In the data rows, 128 means zero.
Each row below has a hidden score, from 0 to 40, with 20 about the middle. What is it? The score is a weighted sum of the row's numbers plus the product of two more (or one squared), each taken from its middle value.
[ 95 174 109 107 128 161 162 135 139  70 189 122 116  40  33 205 113  97
  43 104 159  68 197 152] ~ 26
[149 182 133 165 127 134 169 102 115 101 211 105 145  91 114 172  84 108
  79 131 126  88 146 155] ~ 33
[ 81 136 158  99 159 157  52 138 135 153 113 132 115 117 143 128 142 160
 155 108 117 128 141 125] ~ 18
[105 202  74 143 142  92 172 181 161  83 193  98 115 135 147 116 101 112
 152 197  88  98 145 180] ~ 21
[193  90 156 125 125  47 160 120  77 159  88  92 155 175 117  97  97  84
 114 147 142 177  73 168] ~ 24
[112 151 168  98 164 165  83 155 164 103 124 104 134 132 100  91 169 164
 173 126  95 134 115 105] ~ 24
[121 132 182 126  84 161  92  66 128 129 128 141 137 127 109 129 225 177
 100 100 137  96 168  98] ~ 24
[ 94 100 114 121  63 145 131 133  98 186 161 133 139 142 145 203 145 149
 121 120 149 114 186  92] ~ 23
[ 85 109 170 116  56 167 111  81 112 127 170 158 132  81 128 127 189 124
  93  53  83  40 221  94] ~ 19
[ 71  85 134 103 121 123 127 147 116 156 121 141 176 137 127 161 168 153
 112 101  81 157 131  86] ~ 23
[136 117 159 109  25 155 140  36  88 159 167 128 142 106  58 171 163 154
  51 123 132  71 217 124] ~ 28
[225  68 175 154 133 159 122 181  66 169  33  78  86 127 135 128 195 127
 190 120 125 144 111  77] ~ 25
[102 151 106 160 108 182 115 116 183 141 185 196  99  72  43 174 146 151
  81 102 178  88 168 134] ~ 20
[ 96 143  94 135 135 128 171  83 147 107 201 133  95  69  52 164  91  78
  68 149 125  66 146 185] ~ 23
[ 95 156  80 126 103 120 196  38 164  79 184 125 109  70  34 148 110  87
  40 142 146  85 177 163] ~ 24
[159 174  65 121 122 136 135 127 123 108 194 134 110  83 109 157  64  93
 135 114 131 101 160 130] ~ 5
[168  79  77 160  90  69 205 171  68 180 105 112 156 147 166 164  91  55
  89 200 158 130 121  94] ~ 18
[132  98  87  79 109 100 171  94  57 163 116 114 141 172 132 161 109  67
 107 154 178 107 126 131] ~ 12
[163 170 115 130 182 109 113 112 171  96 135 119  72  68  72 123 111 100
 156 109 139 123 127 165] ~ 16
[121 179 117 138 170 130  93 121 165 123 138 154  70  82  90 107 128 140
 121 128 132 120 142  97] ~ 16
[ 91 178 101 191 183  83 122 180 201  62 149 123 176  93 152 160 121 132
 149 174  93 137  96 154] ~ 23
[132 175 104 164 225 171  87 158 170 106 122 140  97  99  54  90 101 152
 134 122 114 131 113 129] ~ 19
[ 92 184  44 100 136  90 142  76 118 104 209 102  93  56  97 149  97  99
 108 154 145  15 204 156] ~ 22
[151  74  69 101  93  85 222 112  63 168 149 124 159 162 151 157 135  56
 110 158 194 157 142 167] ~ 21
[174 100 187 148 158 174 136 169  83 134  42 108 108 126 112 100 166 112
 165 149 167 155 105 143] ~ 26
[115 122 120  92 128 131  81 137 122 149  81 135 121 177 169 110  99 182
 151 103 131 164  80 169] ~ 24
[111 167  69 180 129  80 202 112 150  46 185 130 169 116  94 106 113 111
 108 205 110  91 134 209] ~ 29
[ 85 105 136 121  90 204  93  84 103 166 146 164 159  83  90 195 175 145
  62  99  97  80 199 118] ~ 23
[120 112 141  78  76 151 104  95  95 119 140 161 164 153 144 117 139 131
 118  72 125 117 158 109] ~ 10
[117 117 157 137 118 140 104 140 113 135  85 156 162 148 139 151 117 193
 117  94 103 139 146  89] ~ 17
[124 170 136 154 174 134 106 105 173  83 140 159 106  78  96 107 112 117
 151 133 101 153  94 188] ~ 15
[ 93 122 177  89 138 114 128 169 170 100  99 112 165 199 206  82 134 173
 170 106  54 171 114 163] ~ 33
[108 175 115 107 145  82  99 113 176  53 154 128 170 171 168  97  97 176
 151 122  79 124 112 157] ~ 21
[ 85 120 131 141 100 139  89  99 132 176 175 150  96 139 121 116 142 207
 113 135 116 130 149 104] ~ 21
[166 178  79 171 174 160 141 101 143 125 166 140  57  90  44 143 103 120
  94 129 170 127 124 139] ~ 15
[175 175 149 168 225 102  89 157 179  80 164 130  74  72  80  54 131 101
 163 181  98 132  87 161] ~ 11
[206  88 157 186 147 180 138 168  64 194  71 128 122 157 157 114 139 128
 186 153 151 165  85  96] ~ 10
[173  91 114 122  47 110 168  52  77 229 159 102 120 130 119 189 167 100
  77 140 146  57 194  81] ~ 17
[217  72 179 219 119 176 131 185  85 217  64 126 138 145 150 107 176 112
 201 171 158 171  95  83] ~ 25
[133 174 119 107  81 130  89 149 169  84 148 136 170 163 162 164 121 199
  99 125 140 148 138 134] ~ 24
[141 125 110 133  48 128 179  53  73 184 123 128 135 141  97 186 173 118
  83 111 164  58 191  80] ~ 22
[ 94 184 112 147 155 159 130 129 143 111 212  94 125  62  94 162 115  92
 106 138 141 102 149 184] ~ 33
[120 153 109  78 151 132  61 146 184  92 120 152 144 125 135  70 137 181
 160  85  84 161 116 105] ~ 17
[ 74 160 138  84 131 100  71 148 194  78 116 130 126 178 190 117 106 189
 151  86  74 142 112 161] ~ 26
[172  94  30 114 104  33 230 129  43 152 131  91 145 167 157 157 118  18
  86 155 160 102 151 150] ~ 15
[ 80 136 173  46  18 150 109  51  97 133 152 134 158 139 130 157 182 163
 121  72  98  68 223 100] ~ 25
[149 103  70 121 106  40 255 138  56 172 160 125 181 134 126 190 134  60
  76 208 151  77 159 140] ~ 19
[ 65 193 117 110 105  86 120 139 166  64 133 134 189 155 172 126 121 179
 148 170  67  70 167 150] ~ 21
[113 159 169  88 176  98  48 210 185 102 107 153 140 141 186  85 133 190
 198  70  96 141 111 119] ~ 13
[127 127 139  86 118 129  82 114 123 116 104 120  89 154 145  97 103 165
 184  88 146 135 135 144] ~ 17
[132 150 130  99 139 177 121 127 151  93 169 106  90  80  73 138 109  89
 128 130 142 103 148 158] ~ 20
[ 78 138 153  96 160 109  78 133 162 124  80 163 174 218 177  91  90 180
 147  81 127 185  99 140] ~ 20
[122 141 178 130  77 170 119  90 122 135 137 137 138 159  89 134 154 188
  80 103  91  88 171  99] ~ 25
[136  79  35 159  90  85 234  96  56 191 149 131 129 173 112 175 111  63
  70 161 190 120 145 109] ~ 17
[148  94 135 162 174 118 140 188  74 167  72 116 141 131 169 124 141  97
 166 148 191 180  78 120] ~ 12
[179 191 128 168 163  59 126 125 169  85 165  99  63 113 123 101 128 136
 142 190 101 138 123 189] ~ 22
[172 177 119 160 177 125 105 176 180  44 125 104 102  98 102  90  77 127
 153 152  75 125  96 181] ~ 20
[ 74 181  81 161  84  68 196 147 162  75 159 149 159 156 187 143 103 114
  88 174 107  94 164 213] ~ 29
[ 96  92 185  79 141 109  75 182 139 139 114 118 149 163 187 101 116 177
 156  55  92 165 119 128] ~ 22
[ 86 139 130 139 178 134 108 124 148  96 135 129  94  83 105  68 129 164
 154 111  95  99 120 146] ~ 18
[107 140 163 102 152 104  68 148 183  83 119 147 163 170 169  85 103 196
 164  77  77 178 105  96] ~ 15
[161 153 165 125 101 149 110 112 173 102 182 118  81  86 108 106 104 102
 145 125  87 113 120 165] ~ 15
[112 154 178  57 128 147  83 124 146 125 131 151 128 155 176 116 162 195
 142 104 112 134 139 128] ~ 18
[197  51 110 140 115 108 174 161 107 144  98 159 153 133 109 136  99  69
 138 146 177 177  75  93] ~ 7
[125 159 114 201 197 108 120 157 171 117 139 119 100  70 117  86 134  83
 137 158 112  96  94 179] ~ 18
[ 94 188 121 114  87  80 114 105 174  98 174 147 174 170 147 122 148 174
 144 163 107  90 156 137] ~ 21
[103 170 185 116 182 103  96 132 156  73 129 124 161 167 177  85 141 200
 128 145  90 150  94 140] ~ 20
[108 118 143 134 152 132 132 131 106 147 109 132 166 188 154 122 110 131
 112 131 156 180 108  81] ~ 18
[193  76 132 183 138 140 114 195  76 161  40  99 133 139 148 126 158  97
 176 137 141 165  68 134] ~ 18
[150 106  91 102  91  91 205 114  55 138 117  70 179 149 126 156 122  30
  70 174 152 147 125 151] ~ 21
[159  57 193 171 138 206 128 134  69 177  93 126  98 176  91  82 135 120
 183 159 216 162  77 133] ~ 13
[100  84 111  92  45 151 148  74  80 182 164 188 146 139 135 203 189 109
 102  96 163  66 228  57] ~ 12
[115 167 120 127  96 165  96  26 124 141 171 166  94  77  93 120 155 174
 119 109 100  77 179  94] ~ 9
[138 117 158 142  55 168 139  88  92 174 168 142 152  95 113 185 184 131
  50 111 107  76 196  49] ~ 20
[192  92 111 147  70 109 239  54  53 168 101 131 130 153 108 212 138  50
  29 160 161  76 163 137] ~ 21
[106 171  80 170 155 110  94 179 177 115 163 160  97 106 126 111 100 115
 160 105 126 158  95 169] ~ 18
[102 132 112 130 102  89 167 127 148  90 195 151 106  77 157 159  85  72
  95 109 120  75 173 130] ~ 11
[174  96 183 191 173 195 126 122  89 184  60  93 109 163 116 111 142 138
 136 136 206 196  70 115] ~ 23
[126 148  98 151 124 173  98 103 135 110 171 121 113  74  53 104 174 125
 122  48 130  83 157 133] ~ 28
[115 108 147 136 143 136 105 105 155 138 118 177 136 159 169 128 124 184
 127 110 107 170 131  85] ~ 21
[136 112 142  97 156 114  96 176  91 119  82 103 124 164 157 116  96 157
 148 112 138 195  68 138] ~ 20
[137  66 121 110  80 102 183 157  72 147 118  96 197 127 109 138 113  63
  78 147 162 109 126 127] ~ 16
[185  79  81 152  73 133 187  69  86 195 156 124 128 140  92 197 193  86
  42 134 153  93 172 100] ~ 24
[138 174  93 158 132 132 151 136 150 119 160 154  70  52  75 121 141  93
 131 144 117  84 132 169] ~ 13
[147  85 104 162  66 117 194 110  65 191 138 162 187 127  94 206 117  68
  63 168 176 126 157 105] ~ 12
[151 112  97 152 200 143 168 217  94 178  78 117 119 170 158 158 103  81
 155 168 186 183  79 118] ~ 23
[101 175 150 144 167 138  97 111 174 104 125 152 107  92  97  94 153 164
 156 110  85 139 110 119] ~ 16
[175 168  77 162 181 139 106 116 174  95 145 140  72  78  80  99 106 116
 177 158 106 121 105 143] ~ 7
[146  60 149 157 178 154 142 182 105 161  71 114 154 160 132 149 139  75
 146 141 170 214  44 119] ~ 23
[ 83 115 180 122 133 137  74 174 145 121 107 150 205 151 160 136  94 177
 145 104  80 184 109  91] ~ 16
[ 68 172 102 104  99  88 151 147 161  29 157 119 205 121 154 169 124 115
 116 166  82 107 150 209] ~ 31
[117 159 125 136 149  91  83 156 186  61 141 136 153 111 166  84 131 172
 182 137  48 128 105 132] ~ 12
[130  74 145  94  63 215 108  71 135 160 160 166 158  93  67 170 200 180
  62  51 128  79 189  94] ~ 23
[112 160  94  93 177  67  89 126 180  88 114 149 103 117 162  80  61 127
 167 149 108 102 117 187] ~ 8
[ 80 140  85 120 175 145 103 109 170 108 156 130  79  51 132 126  99 115
 141 110 133  98 165 127] ~ 15
[109 136 170  85 139 137  78 184 163 123 108 133 162 136 172 104 115 197
 133  62  81 149 125 141] ~ 23
[160  83 144 143  64 141 131  92  81 174 156 137 139 119  92 201 187  98
  57 125  89  44 214  66] ~ 28
[142  73  91 149  99  47 251  62  48 160 116 107 178 111 125 184 129  18
  63 165 164 120 143 153] ~ 27
[100 176  99 115 125 116 109 165 166  66 169 142 201 133 159 144  49 132
 125 165  95 146 110 171] ~ 13
[106  67 120 148 142 113 131 163 108 144  87  91 143 141 153 110 147  86
 138 127 155 145  71 148] ~ 23
[107 189 118  96  87  81 128 163 187  63 169 129 161 147 147 105 119 166
 157 153  37 148 144 158] ~ 22
[114 151 138 118 146 139  63 142 177 100 111 142 133 111  86 112 139 177
 146 106  89 133 118 132] ~ 19
[ 88 169 144  56  69 117 102 142 155  45 136 147 165 199 226 118 108 179
 148 177  58 127 134 167] ~ 26
[236  83 203 248 144 122  94 178 102 200  85 129 145 151 137 131 147 144
 168 145 116 161  83 108] ~ 15
[183  86 133  96  52 134 183  59  65 195 167 158 137 146 153 165 188  96
  62 127 154  69 180  87] ~ 12
[114 109 154 157  71 137 133 116 105 168 154 126 168 143 117 165 113 143
  60 133 124 151 164  78] ~ 22
[133 162 105 184 196 155 111 139 164  98 158 119  75  46 116  81 159  84
 163 118 122 110 101 142] ~ 13
[103  89 123  95  91 109 165  82  76 150 135 142 180 153 122 157 134 116
  93 111 144 137 153 105] ~ 20
[ 89 107 163  69 123 150  92 176 121 149 108 151 213 153 137 112  74 165
 109  93 110 163 116  96] ~ 13
[ 94 144 166  97 145 102  86 176 130  94 115 117 192 171 184 123  49 191
 151 108  96 169 113 138] ~ 22
[102 111 167 112 123 108  67 113 154 134  92 161 119 165 187  89 130 192
 144  98 126 189  99 103] ~ 15
[204  59 149 134 127 156 135 117 108 215  55 152  86 106 149  99 193 107
 206 126 185 134  90  99] ~ 10
[149 135 118 117 143 192 100 147 153 118 161 163  99  73  84 126 127 137
 114 138 149 131 126 127] ~ 18
[119 109 178  60 111 130 112 146 135 122  97 159 207 166 176 121 156 177
 148 104 128 160 102 128] ~ 16
[171 145  81 152 130 130 126 146 165  85 169 119 118  62  96 115 127  92
 140  93 150  82 123 142] ~ 12
[122 167  71 136 185 135 112 119 171  85 150 150  17  71  81 111 149 118
 179 111 111 115 128 133] ~ 11
[153 145 149 156 175 145 101 130 152 121 142  65 100  76 114 112 152 113
 138 127 104 106 113 161] ~ 25
[ 85 113 152  82 175 123  97 139 120 157  79  93 148 181 191  85  98 144
 170  75 142 182  87 160] ~ 27
[141  93 111 121  65 128 175 109  66 163 135 149 152 151 119 155 100 107
  46 145 129 130 142 128] ~ 14
[128  96 161 121 119 167 127 185 114 118  72 138 116 149 114  99 158 129
 163  97 136 160 104 108] ~ 25
[ 93 101 117  91 103 148 126  91 129 155 148 130 111 126 139 142 193 176
 123  84 142 115 178  46] ~ 19
[162 143 114 132 192 142 131 141 163 122 184  65  45  79  99 126 126 112
 146 124 109  86 125 157] ~ 22
[ 94 164 122 127 123 136 124  42 134  76 194 134  87  55  50 133  88  96
 108 124 185  67 189 172] ~ 23
[102 186  96  86  89 107 173 121 116 101 183 109 111  88 123 180  79  64
  77 108 148  75 196 136] ~ 16
[ 92 129 114 114 112 195 146 123 148  89 170 145 104  59  76 126 157 107
 134 116 114  85 169 161] ~ 21
[147 174 141 176 165 142 154 107 184 151 172 119  77  91  96 165  99 109
 115 141 132 134 111 161] ~ 24
[ 66 112 182 107 121 127  36 146 141 118 116 123 167 197 182 112  83 197
 149  82  83 186 107 139] ~ 27
[190  51 120 219 188 130 136 158  98 218  80 119 114 153 157 113 156  99
 196 156 173 186  74  97] ~ 13
[ 95 164  91 150 117  86 113 147 168  90 162 130 116 127 139  86 131 105
 136 150 123 143 121 185] ~ 21
[144 122 134 203 191 132 115 182 168 114 129 107  93  65 142  80 102  80
 204 147  82 126  92 150] ~ 16
[ 71 178 113 135 136  77 102 200 186  52 150 138 198 144 153 126 100 144
 107 182  67 138 122 186] ~ 27
[ 86 195  65 120  81  51 160 109 168  56 203 140 173 152 145 139 105 126
 101 149  81  93 162 210] ~ 39
[129 177  70 132 123  59 123 114 139 103 156 139  43  91 158  94 104 104
 172 155 139  82 120 168] ~ 9
